In the data rows, zero lies at 4.5, halfway between 4 and 5.
Here are some points:
[8 0 2 5 7 0 2 8 5 6 9 0 1 4 9 0 6 0 4 9 4 9 4 1 3 4 9 6 0 2 3 1]
[4 6 6 5 4 6 5 4 7 3 0 8 6 6 4 9 4 6 7 4 6 4 4 5 7 3 3 1 7 6 6 5]
[4 5 4 4 4 4 4 5 2 4 4 4 4 3 4 6 6 5 2 4 3 4 5 5 5 6 4 4 4 4 4 4]
[3 4 2 4 3 2 6 3 5 5 4 1 6 7 5 5 2 4 8 5 5 5 3 4 5 4 6 4 1 7 6 6]
[3 2 4 4 4 4 5 4 2 5 3 3 6 7 5 7 3 3 7 5 3 5 4 4 5 6 6 4 5 4 5 5]
[3 3 4 4 4 4 5 4 3 5 2 4 6 6 5 7 3 3 7 6 4 5 4 4 5 5 6 4 4 4 5 5]
[5 6 5 5 4 5 4 5 4 5 6 4 3 4 3 4 5 6 3 4 5 3 5 5 4 5 4 6 6 3 3 4]
[4 4 4 5 3 5 4 3 5 4 6 4 3 4 4 4 5 5 3 2 5 4 5 6 4 4 2 6 6 6 3 6]
[4 6 5 3 5 4 5 4 1 4 2 4 6 6 5 7 3 5 7 4 2 4 4 4 6 7 4 3 4 5 6 5]
[4 5 4 4 4 4 4 5 3 4 6 3 4 4 3 4 5 5 2 3 4 4 5 6 4 6 3 6 5 4 3 4]
[5 9 4 3 7 4 5 8 2 3 9 5 5 3 3 0 6 9 3 3 2 3 5 5 3 7 3 6 3 2 6 2]
[4 2 1 5 4 0 6 3 6 5 0 0 7 7 7 9 2 2 9 6 5 6 3 3 7 3 6 1 0 7 7 5]
[4 4 5 5 4 5 5 4 6 4 4 5 5 5 4 5 4 5 5 2 6 4 4 6 4 3 2 5 7 5 4 5]
[5 7 5 4 3 5 4 1 3 4 5 6 5 2 4 2 7 7 1 5 3 4 6 4 4 6 5 4 4 9 5 7]
[4 0 5 5 5 5 5 5 5 6 1 6 5 5 8 8 4 0 6 8 5 7 4 3 6 4 8 2 5 5 5 4]
[5 4 7 7 4 8 5 2 9 5 3 9 6 6 6 6 4 4 7 6 8 6 4 3 5 0 6 3 8 8 6 7]
[3 2 3 5 4 3 5 5 5 5 8 2 5 6 5 2 3 2 6 6 5 5 4 4 3 5 6 7 4 3 5 4]
[4 5 3 5 4 4 4 5 4 5 7 2 4 4 2 3 5 6 2 4 5 3 5 5 3 4 4 7 4 3 3 4]
[3 4 4 5 4 5 5 4 5 5 4 4 5 5 4 6 4 4 5 5 5 4 4 5 4 4 5 5 6 5 4 5]
[6 3 3 2 7 3 4 8 0 5 9 3 3 0 7 0 9 2 0 7 0 6 6 3 2 9 6 7 0 2 4 1]
Then 16 other points, each followed by its number:
[5 4 4 4 4 4 4 5 2 4 5 3 3 4 4 5 5 5 3 2 3 4 5 6 4 6 2 5 4 4 3 4] 0
[3 4 4 5 4 5 5 4 4 5 4 4 5 6 4 6 3 5 6 5 5 4 4 5 5 5 5 5 5 4 5 5] 1
[4 3 4 5 3 5 5 4 4 5 3 4 5 5 4 7 4 4 4 5 5 4 5 5 5 5 5 5 6 5 4 5] 2
[8 6 2 3 7 1 3 8 3 4 8 1 2 3 5 0 6 5 4 5 2 5 4 3 3 7 5 6 0 2 3 1] 3
[8 0 2 3 6 1 2 5 2 6 2 1 1 4 9 6 6 0 5 9 2 9 4 1 5 6 9 2 0 5 3 4] 4
[3 5 5 5 4 5 5 5 5 4 6 4 5 5 3 4 4 5 5 3 5 3 4 6 4 4 3 6 6 4 4 4] 5
[5 6 5 5 4 5 3 5 5 4 7 5 3 4 3 2 5 6 3 3 6 3 5 6 3 4 3 7 6 3 3 4] 6
[4 0 5 3 3 4 7 0 0 5 7 6 7 8 9 1 1 0 9 8 1 8 3 2 4 8 8 5 3 9 8 9] 7
[4 6 5 5 5 5 4 6 5 4 9 5 4 3 3 0 6 7 1 3 5 3 5 6 3 4 3 8 6 3 4 3] 8
[4 7 4 4 4 5 4 5 3 4 5 4 3 4 2 5 5 7 2 3 4 3 5 5 4 6 4 5 5 4 3 5] 9
[4 1 5 5 3 5 5 3 5 6 4 4 5 5 5 6 4 2 4 6 5 5 5 4 5 4 6 5 6 5 4 6] 10
[4 5 7 6 6 7 6 6 9 4 3 9 6 5 5 5 3 5 7 5 7 5 4 4 5 1 5 2 8 4 6 3] 11
[3 5 5 5 3 6 5 3 7 5 3 6 6 6 4 7 3 5 7 4 7 4 4 5 5 2 4 4 7 5 5 6] 12
[4 7 6 6 3 7 5 1 8 4 7 8 5 6 3 2 3 7 7 4 7 4 4 5 4 1 4 6 7 8 6 8] 13
[4 7 6 5 4 6 5 2 5 4 3 7 6 5 5 5 4 7 7 4 5 4 4 5 5 4 3 3 6 7 6 7] 14
[4 4 4 4 5 5 5 6 4 5 9 4 5 5 4 1 4 5 4 5 5 4 5 4 3 4 5 7 5 3 4 3] 15
Which of these numbered points is nearest to each point below by angle, seen from the average point of the first points? Its number follows each.
[4 8 5 4 5 5 6 5 4 3 4 5 6 7 4 5 2 8 9 2 3 4 3 6 5 5 2 4 4 4 6 4] > 14
[5 6 3 5 5 3 4 6 4 5 8 2 3 3 3 2 5 6 2 4 5 3 5 5 3 5 4 7 3 3 3 4] > 8
[4 2 5 4 3 5 6 1 4 5 4 6 6 6 7 4 3 2 8 7 4 6 3 3 5 5 7 3 4 8 6 7] > 7
[4 5 4 4 4 4 4 5 3 5 6 4 4 3 3 3 6 5 2 4 3 4 5 5 4 6 4 6 5 4 4 4] > 8
[4 2 5 5 4 5 6 2 5 5 3 6 6 7 6 5 3 2 8 6 4 6 3 3 5 4 7 3 5 8 6 7] > 7
[3 2 5 5 3 5 5 4 5 6 3 4 5 6 5 7 3 2 6 6 5 5 4 4 5 4 6 5 6 5 5 5] > 10
[4 1 5 6 4 6 5 5 7 6 3 6 5 6 6 6 3 1 6 6 6 6 4 4 5 3 7 4 7 4 5 5] > 10
[5 6 6 6 5 6 4 6 8 5 8 6 4 3 3 1 6 6 1 4 7 4 5 5 3 2 4 7 7 3 3 3] > 8
[6 2 2 4 4 1 3 3 4 5 3 1 3 2 7 5 7 1 1 7 4 7 5 3 5 5 7 3 0 6 3 5] > 4
[4 2 5 5 3 5 5 3 6 5 3 6 5 6 6 6 3 2 6 6 6 5 4 4 5 3 6 4 6 6 5 6] > 10
[7 6 4 2 7 3 3 8 0 4 9 4 2 2 5 0 6 6 2 5 0 5 5 4 3 9 5 7 2 1 3 1] > 3
[5 5 5 6 4 6 3 5 7 4 7 5 3 5 3 3 4 6 4 3 7 3 5 6 4 2 3 7 7 3 3 4] > 6
[4 5 5 5 4 5 4 5 5 5 7 5 4 4 3 3 5 5 2 4 5 4 5 5 3 4 4 6 6 4 4 4] > 8
[5 4 3 4 5 3 4 6 3 3 6 2 3 3 5 3 6 4 2 1 3 5 5 6 4 5 1 5 2 3 3 4] > 0
